One turning vector, and how many steps it has turned
The counts run from 0 to 1017.
[-10  18   7  45   0  23 -13  -6   5   1 -16 -34  26 -19  14  -7   3 -15
 -26  21   1   5 -12  16  20 -10  14 -29  70  75   9 -36  19 -34  12  11
 -23  10   4  48  -1  10  10 -13 -13 -22  25   5 -37   6  26 -22  34  -8] : 985
[ -5  -7 -22 -12 -30 -17  -8   3 -34  36  -6 -27 -14   6  31   0 -17  32
 -32  27   0 -15   8  30  28  19  26   6  10  36  24  22 -21  -4  23  18
 -43  20  17  44 -16  -5 -20 -42  11 -51   7  -4 -35  13  23 -10  -2 -14] : 578
[  3  -9  35   3   9 -23 -18  13 -28  22  -9 -50  28  -6  21 -46  -2  41
 -15  -2 -36 -14  13  -8  35 -12  38   3  57  27   5   1  -9  16  26  -9
 -25  26  10 -42  -6  16 -21  11 -24   7  17   5 -44  16  40  -5  -5  -8] : 187
[-20  17 -38   7 -21 -16 -35  11  11  17  -2   6  29 -11  18  14  12 -37
   2  47  13  20  -3  -8 -33 -50   6 -24  -1  21 -45   2   1   9 -11   1
 -36  17  15  37  -2   4  17 -32  26 -29  -8  23  -8  26 -44 -12  11  10] : 219
[ -7 -30   7  12  10  30 -10 -21 -31  -5  -1 -28   0  -1  17 -54  -3   3
   4  -8 -13  -5  32 -16  28 -46  38  25 -10 -10   5 -26 -36  25  14   0
  13  12   5   9 -64  25 -15  15 -64   8 -27 -11  15 -15  15 -33 -27  18] : 120
[ -4 -16  -2  21 -58   6 -51  14 -34 -18  34 -29  25  12  34 -32  -7   9
  -8  -5 -18 -11  44 -19  -8  -4 -36 -24  22 -28 -41 -10 -11  33 -33 -29
  14  17  12   7  -5  24 -36  -7 -17  10   8  24 -31  20   2   1   8   2] : 1000
[-15  15  -1  14 -16  12  -4 -30 -44 -19 -28 -27 -12  -1   5 -33  18   7
   4  36 -30   2  -4  13  22   2  26 -27  22  34  -5 -34   8 -18  24 -18
 -30  12 -18   8 -20  28  -9  -4 -41 -29 -11  26  -7  21  58 -36  -3 -34] : 259
[ 12  10 -41  -3  -9   7 -10  13   5   3   6 -24  -5   7   5  20  11 -20
  13   2 -17  33 -63   1   0 -30  36 -22  18  27 -28  -4  -2  -3  -8 -11
 -30  10 -21 -17  21  28 -22   0 -43  24   3  14 -33  10 -16 -57 -15  15] : 135
[-17 -18 -25 -13  23  13 -43  25  -6 -10  16 -31  39   2  19  29 -14 -27
  -2 -38 -35  21 -37 -22  -3 -21  -1 -25  17 -12 -14 -45 -32   3   1   2
  -9  15 -13  17 -10  -7 -13  14 -52  12 -10 -51 -14  -1   6   1 -23  38] : 205
[ -7  -4  21  21  -8 -21 -27  17  -9  39 -22 -11 -18 -23   6 -45   7  17
  -5  18  -8  19  69  11   9 -35 -17  10   1  15 -16  46  14  30 -30 -10
   4  17  11  28 -28  11 -25 -10  17 -20 -19  25   6  14  -5 -17  12 -52] : 823
[-14 -18   6   4 -10  38 -39 -14  28  28  38 -16  -7 -26   4  -7  -8 -23
   5  11  -4  29  40 -26 -30 -25 -41 -30   2   1  15   0   3   2 -37  16
 -30  -4   0  36   4 -36 -30 -46   9 -30  -7  -9  33   3 -13  -9  32 -18] : 422
[-41  14 -14   4 -23  26 -25 -35 -65 -42 -11 -23  11  -6  31 -20  17 -17
   0   5 -39 -20 -17   1  11   8   7 -43  12   6 -27 -51  -3   3  -7 -35
 -27  11 -18  15 -14  28 -18   8 -40 -18  -6  -2 -19  19  36 -14  19  -2] : 596
[ -9 -18 -11  -4  15 -30 -22  41  14  17  -7 -44  24  -1 -23  20  21 -28
 -11   8 -42  45 -43  17   8  -4  28 -18  36  41  10 -19   4 -15   1 -10
 -28  20  -1  17  40 -11  18  11 -48  20 -39 -11  11   3  26   3  -4  23] : 856
[ 27 -28 -32  60   4 -21  -8  37 -24  21  -3  -3  15  27   2   9  -1  10
 -21  -3 -16  64 -31   0  26  12  -9  -3  17  11 -35  -9  -6   3  -8 -12
  -2  29  -1  22  10  20  -9  -2 -49   5  12  -4 -17 -22  37  10 -49  41] : 657
[ 18  -9  -7  52  30  -1 -50  15 -14  -2 -52 -38  25  -4 -13 -41  27 -49
  10   2 -14  41  12  11  37 -27 -18 -17   7  14 -31  12  27  13 -27 -26
   8  27 -13  10  -4  21   1   7 -47   6 -27 -13  -8   8  27  16  10   4] : 729
[-34   5  10  -2 -14 -35 -27  14 -22  -7 -26   6   8  -7  31 -25 -20  -3
 -15 -24 -14  -3   0  11  15  -7 -25 -30  19  -4 -67  24  11  28 -28  -6
 -31  29 -20  -3 -13   0 -36 -28  17 -29   6  24 -46  59 -13  -7   6 -24] : 483
[ 23 -21 -48 -13 -13  -3 -14  11   3  53   2 -21 -25  11   0   8  -2  21
  -8  28  12  18  12  23   9   0   4   5 -14   5  27  44 -13  17  -1  27
 -37   7   8  55 -19  -8 -25 -46  21 -56 -27  -2   4  24  -1 -32 -20 -24] : 242
[-30 -34  37 -21  13 -78 -30  50  29  27  -1  -2 -23 -17  -3 -31   5 -12
  -2 -15  -4  25  -9  -6  23 -36  -2 -15  -3  24  -9  26 -10  33 -16 -15
 -24   8  -8  -4  10 -33  -5 -16 -15  18 -18  25  15  14 -12   4 -17  32] : 949
[  3  -6 -24  -6  -4   5 -22  -5 -30  33  22 -38  11   6  -7 -15 -14  -8
 -18 -40  -1  13 -54  -7  35 -10  29 -23  22  -2  27  -5 -27   9  11 -20
 -21  20 -12   0 -17   8 -45 -44 -42  24   1 -34 -45 -23  10 -30  21  30] : 588
[-17  24 -13  27 -44  -7 -45  -4 -32  -1  -8 -33  18  -8  19 -28  27 -23
  -9  26  -6   5  39  34   2   5 -14 -13  15  24 -29   9  28  15 -25 -28
  -3  37  38  41   7  29   0  -5 -18 -12 -36  34 -46   4   8  -7  20   0] : 12
[ -9  -8 -16  41  20 -22  11 -11 -18  57  15  25  -2 -18  -8   8  -2  33
   6 -16  17  50  -9 -27   6 -32  29 -11  -2  72   5  -7 -11  16 -32  -4
 -31  23  11  40  -9  20 -14 -17  -2 -34   5 -22   9 -24  -4 -29 -10  32] : 900
[ 15  -1 -19  -4   4   9 -25  -2  33   4  -4 -46  14 -25   2   9  -9 -44
 -12 -11 -18  21 -24  32  44 -45  19  -8  16  49  59   1  -6  -8  -4  19
  -5 -13 -20  35 -12  14  -4  13 -51   6  -9  -7  -3  -5  -2 -54   4  16] : 719
[-15 -37  -2  15  -2  12 -42 -13   3 -21 -11   1  19  16  -5  -5  -9 -15
   9   7 -24   3  24  -6 -12 -23 -24 -35 -24 -36 -58 -24 -16  19 -36  -6
   8  15 -18   4 -21   0   1 -21 -23 -25 -42  18  23  59   3 -25 -16 -16] : 550
[  4  -2  -6  -2 -25  -3 -28   9   0 -36 -23 -32 -12  10  36 -18   2 -36
 -16  11 -25  -6  -3  37  24 -10 -30 -30  30 -15 -77  17   9   2 -14  13
 -28  12 -31  -6  -6  11 -41  -6   6 -11   6  34 -47  40  -7 -12 -13 -28] : 146
[-15  -9 -28  30  -1 -22 -31  61  10  20 -18   3   3  -2 -27  11 -20 -25
  -4  12  11  34 -47   1  16 -46 -11 -24  -5  11 -23  10   0  31 -30 -49
  -1  27 -10  24  39  -1   5 -35 -31  27 -11  16 -21  13 -16 -12  19  26] : 474
[-24 -26  10  13 -50  12 -49  14 -43  -9  36 -14   7  -2  38 -36   7  -9
 -13   1 -11  -8  46 -21   0   0 -58 -19  -6 -21 -48  -5  -7  22 -23 -12
   5  12  21  27 -13  -6 -31 -16 -11  -2   2  16 -26  -2   2  23   7  25] : 1001
[-16  -2  15   1 -16 -16 -48   1 -15  -7  20 -33  33   1  45  -2  -2 -26
 -21 -19 -16  -2  39  13 -14  16 -40 -18  26 -26 -40  -4  -7   9 -32  13
 -13  20  22  36 -30 -11 -36  -8   4 -28 -30  -9 -34  10   6  12   4 -12] : 1003
[  6   6  -8  -1 -17  -2 -32  11  26   8   6 -41   7 -10  15  18  16 -39
  -9  15 -15  24   4  32  -4   8 -42 -41  42  25 -41  24  26  -8 -42  18
 -32   5 -12  13  27 -19 -46 -34  10 -15   6  23 -29  25 -10 -16  12 -25] : 737
[ -8 -10   3   0  19 -40 -24  -8  18  44  46  -2  10 -31  -1 -29  13  -3
   8 -23  28  49  -3 -39 -31 -45  25 -45   7  44  21 -17   1  20   8 -11
 -34  -1  -5  10 -17 -22  -9 -34   9  -7  -3  26  28  -3   0  -9  -1  36] : 428
[ 12  -7 -46  23   0  25 -21  39  -3   3 -11 -22  -2 -13  -4  15  10 -28
  13  -8 -37  45 -28  -6   6 -54   6 -20   5  29  32 -16  -3  -4  13 -11
 -12 -12 -26  32  16  25   0  46 -55   7  14 -14  18   5  15 -34 -20  17] : 721
[ 15 -11 -35  -8 -19  12 -49  29  -6 -14  16 -49  10   3  -4 -11   3 -23
  11 -14 -33  18 -11   8   3 -32   2 -17   6 -32  10  -7  -6  26   7 -38
  23   2   2  20   4   9  -5  20 -77  39 -43  10   3  12  25 -17  -1  -8] : 928
[ 10  21 -10  25   8  13 -24  -7 -38  20 -23 -49  18   4  45 -35  12   0
 -21  21   1   8  14  16  25 -17  16  19  39  15 -15  14  -3  12  19  -3
 -29  19  24  18 -41  23 -51 -20   3  -7   0  -9 -51 -13  31  -3  -5 -14] : 913
[-22  -5  -3 -19 -18 -48 -42  24   3  20  38  -7  11 -26  12 -21  -2 -43
 -14 -24  -8  28 -25 -19  13 -28  -5 -14  11  -9 -33  18   5  45 -37 -16
   8  11   4 -26  19   7 -31 -13 -26  32  -5  24 -17 -10 -29  -1   6  49] : 611
[-35  18 -26  -2 -45   8 -13  38 -10  -9  28 -19 -16 -29  35  28  26 -10
  10  33 -19  34  -4   2 -28 -16 -27 -28  44  22 -29 -36   5  -8 -14 -15
 -40  -8  23  60  13   0 -43  16  21  -3   6  25 -17   1   0 -15  -9 -16] : 17
[ -2  -3 -27  31 -47  19 -40  -2  -6   8  19 -23  36 -13   0 -10 -18 -21
  -8  34  -5  -4  -6  -6  -5 -14 -11 -54  31  19   6 -11  18   7   1 -14
  -3   9   9  52  16  -3  27 -43   1 -28   4  40 -10  42  13  -8  49 -18] : 83
[-39  -3  17   2   2 -20 -20   4 -25  39  14  -7   5 -14  44 -28  10  15
 -20  19  13  -1  44 -18 -14 -13   5  -1  16  10 -31   8  -9  14   1  12
 -62  24  38  22 -32 -19 -41 -43  49 -41   1   3  -4  -3  -1  15   2  -3] : 103
[ 17   2 -24  32   0 -16   5  47  13  63  -1 -11  16 -11   8  28  -1  41
  -2  13  -9  29   7  -1  -9 -39  38  15  27  58  17  31  -9   8  10  23
 -34  20  16  24  17  18  -4  12  16 -23  28  -7  -4   8  -2 -36 -19   0] : 313
[  7 -15   1 -40  -4 -15 -32  10  -7  38  17 -58   6  -3  19 -13 -22  27
 -18 -44  -2  -1   6 -11  27 -34  55  13   2  -3  30  21 -49  25  26   0
 -19  15  11 -19 -41   0 -23   1 -31  10 -26 -18 -22  -1   2 -32 -10  15] : 116
[  8   2  -7  39  -6 -12 -28  39  -7 -33 -29 -17   2   6  15 -15  11 -19
   1   8 -24  33  -7  23  26 -45  -6 -20  23  -2 -57 -12  20  18   3 -22
  21   7  -8  13  -7  44  -1  43 -36  25 -10  38 -20  36   3  -3 -27 -11] : 142
[ -7 -30  24  18 -15  33 -44  17 -30 -18  -6 -42   0  25  25  -6 -15 -17
  -9  27 -27  -4  29   9  22  22 -61 -15  21 -20 -33 -14 -24 -22  -4  11
 -22  10   5  40  -8 -29 -25 -32 -30  -3 -10   3 -27   5  34  24  -1  -5] : 665
[-43  24  -8 -14 -26  -4 -36 -29 -29   8  -8 -29  24 -26  22 -31  16 -62
 -19  33   7  -4 -11  16  13  -3   4 -29  23  25 -18  -3  20  -1 -26  -7
 -32  16   8  25   3   2 -28 -48 -15  -9 -21  -2 -40  -5  -3   3  42  25] : 600
